In the rows, zero is written as 128.
Each row of Z is roughly a mix of the hidden directions of one of a few groups.
Z (117 x 11):
[[108 101 141 142 161 106 138 150 141 102 170]
 [118 181 121 134 142 146 160 132 148 123  92]
 [178 136 167 124 139 129 108 132 146  93 119]
 [158 103 109 104 116 130 152 118 181 122 135]
 [102 131 105 130  91 104 164 107 149  99 122]
 [115 117 152 157 163 119  83 150 140 128 152]
 [ 91 138 116 106 127 101 102 152  87 110 121]
 [141  98 136 118 173 174 139 141 120 148 137]
 [131 130 140  99 140 127 102 152 130  66 134]
 [157 134 162 127 141 160 116 155 173 118 125]
 [130 116 171 158 130 112  93 162 133 133 153]
 [151 126 152 110 121 153 131 170 156 164 141]
 [125 162 112 114 137 101  92 130  85 118 153]
 [153  93 125 126 115 134 140 176  94 111 112]
 [123 129 143 142  77  77 109 132 130 119 138]
 [ 97 101 136 149 137 134 136 130 142  82 166]
 [ 88 107 168 160 149 113 133 157 130 130 137]
 [123 121 113 143 110 117 153 100 139 186 109]
 [134 108 149 106 108 161  94 166 145 150 132]
 [123 136 135 132  99 174 155  96 136 136  93]
 [127 153 105 121  73 106 119 112 109 126  99]
 [114 122 148  91 131 118 107 141 149  76 109]
 [103  93 116 161 164 155 107 119 128 104 126]
 [176 149 138 149 120 154  85 133 118 124 143]
 [174 107 154 147 139 133 151 160 104 117 113]
 [120 129 131 142 132  78 120 107  92 129 168]
 [133 103 151 164 110 175 112 124 126 110 105]
 [130 163 111 112 134  96  88 141  94 115 146]
 [113 130 125 126  99 164 149 134 111 162  85]
 [109  96 109 136  95  82 116 111 141 114 148]
 [105 143  98 146 114 143 124  94 135 174 151]
 [148 156 119 122 115 102  78 140 159 113 115]
 [167 125 144 114 169 158 134 146 119 148 156]
 [116 108 120 162 156 112 111 129 178 153 125]
 [126 166 130 169 130 120 127 131 178 134 107]
 [156 131 158 160 127 160 122 107 171 133 119]
 [112 136 149 149 134  73 129 120  95 117 153]
 [142 162 130 115 105 140 129 155  83 104 154]
 [144 131 144 113 128 167 134 166 172 134 105]
 [139 125 127 106 118 167 110 150 165 155  95]
 [ 84 123 134 164 139 104 123 116 107 159 103]
 [ 94 153  91 131 139  91 139 121 162 125 113]
 [ 79 139 137 105 118 101 101 119 131 125  90]
 [146  95 140 118  95 123 144  74 137 122 116]
 [115 115 173 173 148 155 131 113 141 121 143]
 [111 138 128 127 159 142 145  95 104 117 179]
 [107 122  98 149 129 123 164 114  97 169 145]
 [130 100  84 115 101 153 137 119 164 124 150]
 [124 131 108 131  75 109 169 113 147 110 125]
 [164 125 113 148 112 101 143 141 117 175 106]
 [163 168 129  96  92 117 135 109 138 145 117]
 [ 90 151 121  99 128 100  87 125 130  99 123]
 [110  85  94 124 123 115 178 131 138 120 126]
 [ 99 147  91 132 125  92 146 115 165 129 106]
 [149 154 118 115 101 116 125 132  79 166 124]
 [124 163 109 123  79  98 118 117 116 127  98]
 [111 125  95 129 142 118 159  91 173 113 126]
 [140 126 160 157 155 130 114  99 153 101 161]
 [154 113 126 149 119 156 141 102 183 129 134]
 [168 109 119 136 101 101 106 146 114 114  90]
 [167 101 159 145 113 155 140 130 150 137  96]
 [147 149 141 134 112 170 113 110 141 152  84]
 [ 64 118 115 115 109 130 131 111 143 148 108]
 [133 141 106 134 133 161 142 138 122 170  80]
 [129 152 114 133  74 103 102 143 105 137 109]
 [113 165 108 144 151 123 109 181 125 136 141]
 [135 122 151 128 134 107  69 148 102 153 133]
 [ 81 103 160 145 128 102 127 160 113 135 136]
 [159 136 156 114 126 125  90 140 150  86 110]
 [131 120 145 123 170 170 121 118 112  96 157]
 [158 123 121  96 122 118 101 165 117 144 167]
 [131 123 132 129 125 145 138 186  81 143 130]
 [151 141 151 131 138 163 108 129 175 116  97]
 [145 163 140 155 142 107  93 124  85 118 132]
 [143 101 173 147 132 130  87 147 118 137 152]
 [147 134 147 170 130 117 109 125 178 153 117]
 [122 142  86 102 148 165 141 105 106 121 105]
 [132 147 114 113 173 177 138 141 109 142 112]
 [142 158 131 116 122 149 128 163  84 108 159]
 [139 129 108  83 118 111 149 180 136 128 136]
 [ 77 132 111 140 124 120 140  90 158 151 121]
 [ 97 128 113 163 153 104 144  95 110 101 114]
 [101 114 109 132 153 147 148  92 150  87 139]
 [107 105 147 167 134 180 128 107 127 141 125]
 [141 134 110 149 120 115 150 123 104 190 129]
 [162 149 120 108 119 146  97 106 165 128  98]
 [175 167 103 119 134 146 143 132 122 144 100]
 [188 130 154 119 125 145 106 148 143 105 126]
 [151 151 162 159 171 141 142 144 125 121 150]
 [127 147 127  91 100 141 146 123  79 101 121]
 [114 122  94 153 132 115 163 118  95 163 147]
 [120  98 118 135 148 111 149  93 180 133 129]
 [140 101 137 115 162 180 153 142 114 134 140]
 [138 158 145 124 116 133 105 171  83 122 146]
 [146 143 133  92 139 155 141 115 132 156 176]
 [149  89 115 142  95 170 116 126 143 103 124]
 [108 108 139 161 129 185 134 106 128 142 113]
 [ 83 102 144 150 151 113 140 171 120 128 127]
 [161 132 138 122 130  88 144 155 104 160 100]
 [ 96 122 117 135 128 166 114  97 143  93 158]
 [125 163 165 106 159 119 110 157 101 119 135]
 [154 134  97 119 126 180 145 102 149 129 111]
 [112 109 117  90 137 105 149  90 123  96 150]
 [107 156  89 121 156 156 148 113 136 123  94]
 [109  98 116 166 166 158 105 124 117 110 123]
 [157 137 144  97 107 157 112 156 161 151 115]
 [150 148 142 109 157 149 151 116 132 148 177]
 [118 102 123 159 145 114 102 126 169 163 109]
 [133 109 125 157 187 138 114 141 150 130 152]
 [159 140 130  87 107 108 128 148 145 157 160]
 [154 121 128  96 122 121 102 178 118 137 160]
 [151  95 125 116 122 144 121  66 126 113 134]
 [106 129  90 135 164 153 127 104 151 136  95]
 [108 104  95  84 100 126 140 160 114 122 129]
 [143 155 149 116 102 155 122 138  79 101 132]
 [155 127 130  97 117 167 120 151 174 136 120]
 [166 159 113 128 140 155 135 153 117 150  89]]

One row of each group comes first, with its name. Which group is each row after those in?
[142 127  86 103 123 119 107  79 149 127 141]  K
[135 124 155 127 130 113  75 151 100 158 119]  R
[170 123 114 132 113 166 103 126 151 105 158]  Q

[188 106 144 118 130 122 152 158 120 122 117]  Q
[ 88 111 161 145 128  89 125 154 107 132 144]  K
[114 116 135 150  84  78 127 124 155 119 134]  R
[165 173 130 100 101 112 153 128 132 146 119]  K
[137  99  90 125  90 121 121 132 169 116 107]  Q
[128 137 142 134 100 176 130 101 136 147  88]  K
[101 128 118 115 107 114 146 118 122  71  99]  K
[148 158 120 121 100 111  99 161  93 152 127]  R
[131 115 124 167 152 115 107 128 179 153 133]  R
[104 125  94 147 128 129 163 121 111 173 150]  Q
[104 121 108 100  95 142 127 122 152 152  84]  K
